In the data rows, the value 500 means zero.
Here are some points, each followed by its number:
array([413, 577, 750, 529, 466, 418, 348, 549, 451, 271, 492, 456]) 0
array([585, 520, 555, 392, 598, 624, 538, 479, 615, 612, 493, 505]) 1
array([444, 528, 268, 442, 314, 451, 292, 569, 266, 334, 650, 668]) 2
array([376, 552, 395, 537, 564, 451, 654, 405, 402, 463, 304, 351]) 3
array([373, 531, 385, 540, 534, 462, 663, 405, 439, 449, 328, 258]) 4
array([494, 441, 628, 285, 675, 481, 620, 469, 452, 569, 357, 443]) 5
array([562, 393, 754,   0, 723, 626, 366, 658, 579, 396, 489, 739]) 6
array([438, 504, 422, 509, 418, 477, 416, 515, 419, 389, 551, 477]) 7
array([598, 428,   0, 141, 698, 999, 688, 547, 999, 222, 470, 386]) 8
array([512, 544, 629, 304, 597, 535, 460, 477, 419, 520, 428, 516]) 9
array([422, 431, 597, 595, 388, 338, 341, 593, 403, 306, 571, 603]) 10
array([355, 531, 360, 542, 527, 446, 673, 395, 406, 454, 314, 245]) 11
array([482, 486, 878, 498, 530, 409, 425, 518, 515, 460, 483, 426]) 12
array([461, 433, 860, 617, 665, 254, 748, 435, 428, 763, 268, 419]) 13
array([549, 470, 384, 326, 356, 472, 298, 523, 269, 629, 657, 635]) 14
array([402, 506, 436, 520, 416, 458, 408, 550, 437, 319, 538, 482]) 15
array([529, 561, 772, 204, 640, 528, 442, 514, 473, 554, 437, 498]) 16
array([594, 456, 288, 474, 584, 778, 652, 505, 868, 427, 509, 371]) 17
array([580, 495, 561, 366, 624, 627, 563, 487, 633, 596, 475, 503]) 18
array([575, 649, 666, 365, 515, 568, 361, 480, 460, 632, 542, 522]) 19
array([395, 579, 430, 597, 493, 468, 599, 371, 402, 412, 369, 185]) 20
array([471, 509, 865, 502, 512, 422, 406, 520, 521, 415, 491, 406]) 21
array([358, 643, 726, 592, 603, 364, 612, 412, 431, 387, 257, 293]) 22
array([603, 617, 635, 510, 476, 552, 428, 404, 475, 734, 542, 401]) 23
array([465, 439, 831, 608, 651, 275, 727, 440, 433, 741, 289, 422]) 24
array([645, 778, 501, 694, 271, 599, 225, 366, 408, 764, 714, 408]) 25
array([454, 180, 327, 678, 417, 333, 603, 631, 531, 434, 584, 697]) 26
array([454, 295, 297, 563, 378, 367, 498, 606, 424, 421, 588, 708]) 27
array([475, 504, 456, 575, 480, 460, 536, 465, 450, 483, 482, 483]) 28
array([499, 461, 862, 678, 639, 331, 678, 470, 542, 676, 375, 481]) 29
array([591, 533, 671, 290, 633, 597, 474, 545, 600, 546, 506, 653]) 30
array([386, 470, 562, 136, 552, 486, 379, 534, 257, 296, 445, 496]) 31
array([415, 517, 388, 521, 403, 455, 410, 536, 387, 313, 545, 527]) 32
array([427, 403, 265, 506, 317, 429, 357, 584, 321, 353, 645, 626]) 33
array([428, 513, 395, 533, 411, 461, 426, 535, 412, 332, 544, 525]) 34
array([614, 706, 451, 595, 366, 569, 312, 392, 390, 764, 641, 517]) 35
array([301, 468,  77, 216, 171, 393,  39, 705,  41,  53, 746, 811]) 36
array([424, 521, 405, 459, 418, 485, 392, 536, 414, 418, 556, 499]) 37
array([462, 304, 694, 687, 493, 310, 542, 640, 601, 374, 527, 650]) 38
array([562, 497, 576, 579, 590, 489, 667, 389, 511, 772, 413, 411]) 39
array([362, 525, 360, 518, 533, 445, 669, 399, 395, 470, 319, 270]) 40
array([454, 519, 277, 450, 332, 469, 322, 565, 311, 345, 639, 645]) 41
New points follow, each followed by the number of its nearest point above by angle.
array([577, 451, 368, 567, 562, 681, 638, 517, 849, 484, 521, 470]) 17
array([576, 452, 387, 551, 564, 673, 626, 518, 829, 486, 520, 475]) 17
array([483, 288, 644, 523, 604, 502, 576, 658, 786, 247, 495, 574]) 38
array([568, 463, 396, 591, 534, 622, 612, 509, 760, 459, 501, 465]) 17
array([581, 455, 289, 477, 564, 749, 628, 512, 827, 420, 517, 397]) 17
array([522, 488, 515, 451, 524, 516, 479, 526, 515, 475, 520, 535]) 6
array([388, 649, 728, 571, 604, 376, 617, 392, 423, 413, 270, 271]) 22
array([627, 741, 511, 685, 285, 574, 245, 388, 414, 732, 700, 428]) 25
array([376, 668, 423, 715, 403, 468, 495, 427, 446, 329, 442, 265]) 20
array([557,  30, 299, 999, 355, 230, 715, 681, 681, 607, 699, 951]) 26
array([499, 430, 647, 264, 699, 482, 641, 466, 456, 591, 342, 441]) 5
array([523, 506, 710, 264, 615, 539, 463, 524, 510, 528, 444, 513]) 16
array([614, 428,   0, 121, 719, 999, 713, 546, 999, 213, 467, 369]) 8
array([461, 483, 465, 408, 493, 493, 472, 502, 420, 455, 487, 466]) 31
array([571, 490, 655, 300, 622, 590, 486, 533, 636, 522, 475, 561]) 30
array([479, 274, 420, 604, 504, 401, 622, 610, 552, 430, 534, 665]) 26
array([593, 315, 600,  48, 599, 541, 422, 601, 417, 664, 551, 709]) 6
array([342, 669, 393, 734, 385, 458, 503, 416, 453, 315, 436, 220]) 20
array([538, 472, 445, 354, 371, 461, 306, 534, 306, 584, 643, 623]) 14
array([751, 404, 191, 676, 604, 876, 778, 495, 999, 585, 584, 486]) 17
array([541, 247, 715, 836, 499, 326, 597, 711, 810, 430, 616, 816]) 38
array([533, 553, 763, 210, 636, 533, 443, 516, 482, 552, 443, 501]) 16
array([587, 582, 568, 434, 636, 745, 583, 492, 870, 360, 444, 352]) 17
array([486, 412, 647, 614, 499, 433, 488, 581, 596, 404, 531, 529]) 38
array([424, 552, 738, 529, 452, 418, 359, 549, 493, 301, 492, 447]) 0
array([366, 685, 417, 743, 396, 465, 499, 419, 447, 316, 435, 245]) 20
array([642, 772, 494, 687, 254, 602, 237, 397, 421, 762, 710, 409]) 25
array([475, 524, 460, 572, 476, 465, 527, 454, 441, 485, 478, 465]) 28
array([569,  65, 316, 999, 356, 247, 698, 666, 673, 631, 699, 932]) 26
array([425, 576, 742, 529, 479, 438, 369, 548, 489, 280, 489, 454]) 0
array([495, 511, 483, 571, 485, 471, 529, 466, 469, 503, 490, 487]) 28
array([393, 667, 422, 687, 389, 455, 496, 408, 419, 379, 453, 286]) 20
array([575, 545, 680, 323, 617, 578, 468, 538, 585, 529, 500, 627]) 30
array([463, 203, 355, 644, 432, 354, 590, 622, 537, 440, 575, 683]) 26
array([645, 781, 502, 693, 271, 599, 226, 367, 407, 765, 713, 413]) 25
array([489, 287, 428, 581, 545, 398, 622, 592, 565, 480, 506, 669]) 26
array([555, 484, 540, 517, 601, 494, 643, 440, 523, 689, 411, 496]) 39
array([613, 387,  67, 206, 692, 993, 701, 572, 999, 220, 500, 435]) 8
array([470, 261, 390, 633, 495, 389, 604, 633, 585, 430, 548, 720]) 26
array([429, 537, 709, 523, 451, 422, 367, 548, 485, 311, 498, 458]) 0
array([478, 310, 443, 596, 522, 412, 613, 587, 544, 459, 517, 662]) 26
array([558, 108, 452, 905, 450, 301, 736, 665, 738, 607, 598, 815]) 26
